mekud: [ -3  -8 -14 -16 -17  -9   3  13  20  24  18  21   6  -4  -1  12   6   9
  14  10  10   4   5  -5  -5  -4  -6  -8 -14 -27 -33 -42 -48 -54 -50 -39
 -24 -20 -17  -8  -8  -9  -4   4  12  19  22  17  11  13  12  13  14  19
  25  24  23  23  20  10  16  13   9   5]
vuzen: [ -6  -8 -15 -24 -31 -43 -50 -51 -46 -42 -31 -19 -14  -9  -7  -5  -4   3
  10  13  16  19  19  15  13  14  17  22  22  26  22  19  24  18  17  13
  11   5   8  -7 -14 -18 -12  -7  -1  15  16  23  24  12   6  -1  -8  -1
   7  10  11  13   6   2   2  -2  -3  -5]
segoz: [ -3  -8 -14 -16 -17  -9   3  13  20  24  18  12   6  -4  -1   3   6   9
  14  10  10   4   5  -5  -5  -4  -6  -8 -14 -27 -33 -42 -48 -54 -50 -39
 -24 -20 -17  -8  -8  -9  -4   4  12  19  22  17  11  13  12  13  14  19
  25  24  23  23  20  10  16  13   9   5]
ragan: [ 13   4  -2  -2   3   7  10  13  15   8   7  -5  -3  -1  -4  -8  -5 -14
 -23 -32 -41 -51 -54 -48 -40 -30 -19 -17 -10  -8   0   0   7  14  14  18
  18  15  10  12  12  13  20  21  25  23  25  20  18  16  16   8   7  -1
  -7 -14  -1 -14  -5   8  15  22  23  20]
Depaf: [-13 -11  -7  -7   0   8  10  15  18  19  12  15  10  13  17  14  22  23
  24  26  22  17   7  12  12   1  -2  -7 -13 -11 -14  -3   6  14  22  22
  21  11   0  -2  -2  -1   6  12  12   9   8   4  -2  -2  -4  -5   0 -11
 -27 -29 -42 -43 -50 -43 -49 -40 -31 -19]
bul: [ 19  17  18  14   7   4   0  -5 -22 -18 -15  -9   1  11  20  27  18  15
   7  -3  -3  -1   5  10  14  16  10   6   2  -6  -5  -7  -6  -8 -14 -21
 -31 -40 -46 -52 -52 -41 -34 -22 -15  -7 -14  -8  -1   2   7  14  13  19
  20  16   7  12  16  12  22  24  25  22]
rozik: [-54 -51 -43 -33 -21 -13 -10  -9  -4  -4   1  11  16  16  19  12  11   9
  13  14  16  21  21  24  25  19  20   5   0  -7  -6  -2  -7 -15 -16 -15
  -6   0  14  20  24  20  13   8  -1  -4   3   4  11  13  11  10   4  -1
  -5  -4 -12  -3  -8 -13 -22 -32 -41 -49]
gofev: [  4  15  22  24  18  12   4  -2   1  -2   7  10  13  -1  -5  -8  15  -3
  -3  -5  -1 -10 -14 -27 -35 -45 -49 -52 -48 -40 -26 -21 -11  -8  -8  -5
  -1   2  10  15  18  18  15   9  13  15  20  17  23  23  28  23  20  19
  14  10  12   4  -2 -14 -11 -15 -14  -5]
Vaza: [ 20  17  17  14   5   3  -2  -7 -22 -19 -13  -6   4  13  21  26  17  13
   5  -4  -3   1   8  11  15  15   9   5   1  -7  -6  -6  -7  -9 -15 -24
 -33 -43 -48 -53 -49 -39 -32 -20 -13  -8 -13  -7  -2   4   9  15  13  18
  16  16   7  13  17  14  22  24  24  21]
rodi: [ 13   4  -2  -2   3   7  10  -2   1  -3   7  -5  -3  -1  -4  -8  15 -14
 -23 -32 -41 -51 -54 -48 -40 -30 -19  22 -10  -8   0   0   7  14  14  18
  18  15  10  12  12  13  20  21  11  23  25  20  18   7  16  14   7  -1
  -7 -14  -1 -14  -5   8  15  22  23  20]
dut: [ 15  13  10   5  -7  -9 -13 -15 -22 -10   2  13  22  21  20  17   4   1
  -1  -2   5   6  14  12  11   7   2  -1  -4 -10  -7  -9 -14 -22 -32 -42
 -49 -53 -46 -42 -32 -21 -17 -11  -8  -5  -5   0  10  14  18  18  11  15
  17  15   9  19  21  18  23  23  22  19]
rest: [-14 -22]	[-32 -42 -49 -53 -46 -42 -32 -21 -17 -11  -8  -5  -5   0  10  14  18  18
  11  15  17  15   9  19  21  18  23  23  22  19]
rest: [ -6  -2  -7 -15 -16]	[-15  -6   0  14  20  24  20  13   8  -1  -4   3   4  11  13  11  10   4
  -1  -5  -4 -12  -3  -8 -13 -22 -32 -41 -49]
rest: [-2  1 -2]	[  7  10  13  -1  -5  -8  15  -3  -3  -5  -1 -10 -14 -27 -35 -45 -49 -52
 -48 -40 -26 -21 -11  -8  -8  -5  -1   2  10  15  18  18  15   9  13  15
  20  17  23  23  28  23  20  19  14  10  12   4  -2 -14 -11 -15 -14  -5]
rest: [15 20]	[ 17  23  23  28  23  20  19  14  10  12   4  -2 -14 -11 -15 -14  -5]
rest: [-1 -4 -8 15]	[-14 -23 -32 -41 -51 -54 -48 -40 -30 -19  22 -10  -8   0   0   7  14  14
  18  18  15  10  12  12  13  20  21  11  23  25  20  18   7  16  14   7
  -1  -7 -14  -1 -14  -5   8  15  22  23  20]
rest: [17 17]	[ 14   5   3  -2  -7 -22 -19 -13  -6   4  13  21  26  17  13   5  -4  -3
   1   8  11  15  15   9   5   1  -7  -6  -6  -7  -9 -15 -24 -33 -43 -48
 -53 -49 -39 -32 -20 -13  -8 -13  -7  -2   4   9  15  13  18  16  16   7
  13  17  14  22  24  24  21]
rest: [ 5  1 -7 -6]	[ -6  -7  -9 -15 -24 -33 -43 -48 -53 -49 -39 -32 -20 -13  -8 -13  -7  -2
   4   9  15  13  18  16  16   7  13  17  14  22  24  24  21]

bul: [ 21  -7   0  54 -13  -4   4 -14]
ragan: [ 21  -7   2  29 -13  -2  -4 -14]
dut: [ 1 18 -1 54  4 -5  4 14]
Vaza: [ -5 -12   1  54   6  -5   4  13]
vuzen: [ 24  -6   2  -2   7   3 -13  -5]
rodi: [ 25 -10  25  -1   9  41   9 -17]
rest: [-7  2]	[ 29 -13  -2  -4 -14]
rest: [54  6]	[-5  4 13]
rest: [ 4 -5  4]	[14]
rest: [-1 54]	[ 4 -5  4 14]
rest: [ 0 54]	[-13  -4   4 -14]
rest: [-12   1]	[54  6 -5  4 13]
rest: [-4  4]	[-14]

Depaf: [16 17 15  8  7 13 49]
mekud: [ 26  18  15   8  21  18 -21]
gofev: [ 15  17  21   7   6  13 -13]
rest: [26 18 15  8]	[ 21  18 -21]
rest: [16 17]	[15  8  7 13 49]
rest: [ 6 13]	[-13]
rest: [ 8 21]	[ 18 -21]
rest: [15 17]	[ 21   7   6  13 -13]

ragan: [ 25   8   6  -3   7  -3   1   9   3 -14  15   0  -4 -16   9 -10  -9  -4
 -20  -5  -7  14  -5   0   5   3   1   6  -3   7   0 -16   8   0  -5   1
  13   1  -3]
segoz: [  6   0  -6   1  -6 -10   0   0  12 -15  29   4   8 -10   5   1  -1  -2
  -7  -8   5   3   3   2  12   0   3  11  -8   6  -5 -11  24   3 -14   4
  13   5  -2]
dut: [ -2   3 -34   4  11  -3   2   9   3 -14  29   4   8 -10   9  14   8  -6
 -15  -6   6  -2   7  15   4   7   5  10   2  14 -11  -5  48  -8 -34   0
  13  25   1]
bul: [ -3   3  -5   1   4  -5   8 -15   4   0   0   3   5  10   1   6   3   2
   7   4   7  -9   0   2   5   9  -1  -2  11   3  -9   9   8   0 -11   6
  -7  11   6]
rest: [ 3  1  6 -3  7]	[  0 -16   8   0  -5   1  13   1  -3]
rest: [ 9 14  8]	[ -6 -15  -6   6  -2   7  15   4   7   5  10   2  14 -11  -5  48  -8 -34
   0  13  25   1]
rest: [-6  1]	[ -6 -10   0   0  12 -15  29   4   8 -10   5   1  -1  -2  -7  -8   5   3
   3   2  12   0   3  11  -8   6  -5 -11  24   3 -14   4  13   5  -2]
rest: [-14  29   4   8 -10]	[  9  14   8  -6 -15  -6   6  -2   7  15   4   7   5  10   2  14 -11  -5
  48  -8 -34   0  13  25   1]
rest: [-3  1  9  3]	[-14  15   0  -4 -16   9 -10  -9  -4 -20  -5  -7  14  -5   0   5   3   1
   6  -3   7   0 -16   8   0  -5   1  13   1  -3]
rest: [ 1 13]	[ 1 -3]
rest: [ -3   1   9   3 -14]	[ 15   0  -4 -16   9 -10  -9  -4 -20  -5  -7  14  -5   0   5   3   1   6
  -3   7   0 -16   8   0  -5   1  13   1  -3]

Depaf: [ 28  -5 -18   8 -47 -37  19]
bul: [ 17   3   0   7 -46 -37  -6]
rodi: [ -6  -9  10   8 -46 -37  -3]
dut: [13  6  5 10  9 16  5]
rest: [  8 -46 -37]	[-3]
rest: [17  3  0  7]	[-46 -37  -6]

Vaza: [-29 -15  22  17 -26  20   6 -11  10 -31  -7  32  10 -12]
vuzen: [-21 -15  20  -1 -26  19   6 -11   9 -31 -52 -28 -30  34]
dut: [ 20  23  21  17  17  12   0  -4  21 -31 -53 -28 -11  18]
rest: [-26  19   6 -11   9]	[-31 -52 -28 -30  34]
rest: [-15  20  -1]	[-26  19   6 -11   9 -31 -52 -28 -30  34]
rest: [-31 -52 -28]	[-30  34]
rest: [21 17]	[ 17  12   0  -4  21 -31 -53 -28 -11  18]
rest: [  9 -31]	[-52 -28 -30  34]

